One vector is turned by the same rotation once a step. Each row is the vector after some number of steps, and that number follows the row.
The counts run from 0 to 258.
[121 115 147 145 129 104 105 139 165 107 129 106  84 127 155  98 162 153
 114 203 193 104 123 105 111 122 141 155 139 119 146 126 156  94 135 171
 126] | 108
[174 131 169  71 159 180 111 159 145 149 120 136 115 112  91 115 131  99
 128  70 167 151 131 110 118 145 155 131 109 113 113  87 131 119 111 107
 125] | 221
[185 107 124 111 119 124 139 117 129 154  72  97  92 131 154 119 113 163
 125  87 129 172 102 132 171 129 140 134  96 119 125 138 147  85 187 130
 111] | 201
[140 146 170  80 156 200 151 158 138 145 118 118 138 119  91 120  94  69
 100  72 146 156 115 131 109 127 156 129 113 148 102 119 138 143 115 128
 144] | 217
[119 101 141 142 152 117 108 124 140 143 118  93 123 116 141  91 163 143
  90 158 191 139 133 149 126 149 157 150 129 100 128 135 181  91 160 156
 182] | 252
[201 124 144 102 176 111 124 174 163 146 158 144 126 120  88  94 171  92
 123  91 143 120 139  98 117 145 144 124  99 120 117 104 121 128 107 125
 148] | 77
[120 147 151  98 126 210 135 116 143 134 110 115 108 123 118 147  78  77
 108  75 160 168  97 135 135 124 161 126 119 149 123 110 125 119 128 120
 132] | 208
[164 137 118  73 128 157 112 184 155 143 114 107 101 153 128  90 114  71
 115 102 132 192 162 140 141 146 106 146 101 131 140 125 119 118 141 118
 109] | 223
[ 72 137 127 114 108 147  94  80  88  93  93 101 107 146 156 143 103 138
 119 155 130 200 120 160 158 107 129 136 148 128 152 126 130 110 156 130
 122] | 5
[167 147 128 101 157 120 140 177 167 124 161 124 122 124  91  99 149  38
 103  90 146 124 144 116 127 148 117 119 114 146 128 113 113 142 100 129
 154] | 78
[142 133 116 121 112 145 131 120 127 142  82  85  84 131 157 147  91 110
 113  95 130 185 117 141 187 125 129 136 106 136 136 141 128  87 183 130
  91] | 200
[118 105 164 151 164 130 112 118 132 130 134 113 129 117 128 105 174 128
  91 133 213 134 117 131 104 149 173 136 121  94 110  97 160 115 131 147
 185] | 253
[173  95 148 106 171 127 146 118 123 160 119 120 134 112  99  98 140 116
 119  86 156 125  98 128 126 134 182 132  99 159  90 122 179  95 152 132
 161] | 58
[136 109 109 116 125 124 137 136 145 138 111  78 103 140 142  87 109  59
 108 101 134 165 131 150 168 138 136 154  97 171 106 130 147  73 177 141
 124] | 56
[134 135 141 163 141  57 144  83 108 102 125 122 131 139 130 157 158 212
 135 142 108 117  74 113 136 107 121  93 126 114 149 132 147 142 146 136
 125] | 146
[ 83 148 127 122 101 118 144  96  88  89 112 101 120 156 140 157 114 133
  98 122 103 192  97 175 161 108  93 125 126 126 150 134 129 146 168 144
 123] | 0
[185 140 138 141 182  94 105 165 177 159 149 139 120 104 109 105 182 120
 106 122 184 102 144  90 126 149 133 110 108  93 128  98 137 120 111 118
 156] | 86
[133 167  93 129 158 138  80 174 162 154 130 105 117 122 147  92 131  78
  90 174 154 128 182 127 163 151 121 122 131 125 141 136 124  98 123 131
 150] | 84
[132 176 112  99 126 134 139 136 108 127 103 122 138 160 123 146  70 100
 127 104  58 160 130 128 163  99  91 113 131 153 154 161 115 148 145 106
 102] | 181
[143 103 120 147 139  90 119 156 151 136 117  85 122 127 151  90 171 118
  81 132 168 161 148 170 150 169 114 136 104  92 130 143 151  96 180 159
 156] | 247
[169  87 129 105 142 108 143 136 132 163 105  94 123 121 130  78 118 105
 111 113 142 134 127 146 149 136 159 151 101 164 106 142 183  68 193 148
 144] | 57
[119 140  88 130 147 129 142 122 118 137 116 104 133 129 112 124 105  47
 107  69 109 178 118 155 172 136 121 112 105 172 125 122 122 119 170 121
 162] | 46
[112 127 178  85 148 161 112  91  89 113 114 154 125 139  82 154 119 121
 160  95 125 175  96 115 110 105 161 137 134 128 122  69 133 144 126 109
 116] | 17
[189 118 144  67 140 135 113 190 145 159 103 109 109 135 131  77 131 128
 116 106 123 166 167 136 134 140 109 163 110 104 128 150 145 100 154 127
 118] | 224
[133 157 149 171 150  78 107  87 123  99 135 151 123 114 108 173 152 192
 130 150 132 120  87  98 132  99 126  94 138  95 150 101 109 152 106 125
 136] | 142
[135 113 149 125 125  75 131  79  99 108 113 121  92 136 131 159 126 204
 162 150 118 133  79 106 122 101 145 138 134 120 154 124 153 120 147 147
  99] | 155
[134 156 131 144 142  52 121 127 111 109 128 129 154 147 130 116 156 198
 126 183 100 102 129 120 130 109  94 116 138 103 160 166 146 144 139 143
 126] | 136
[104 152 174 117 135 134 164  67  90 102 137 144 134 133 102 159  92 136
 146 127 107 128  67 109 111  81 164 119 151 163 128 104 147 158 122 135
 114] | 161
[121 154 160 132 158  86 108 147 122 112 141 137 150 145 126 103 146 196
 131 200 110  86 152  99  90 105 127 129 169 107 155 150 157 140 117 146
 144] | 127
[126 190 121 136 165 148 111 173 165 128 151 114 133 110 112 111 132  47
  86 141 166 125 176 124 135 146 132 113 136 149 136 125 106 130 105 119
 171] | 83
[112 173 132  84 124 153 131 118  91 111 101 121 137 158 129 134  71 128
 151 157  64 151 132 123 144  78 114 146 157 172 148 152 124 129 143 128
  96] | 172
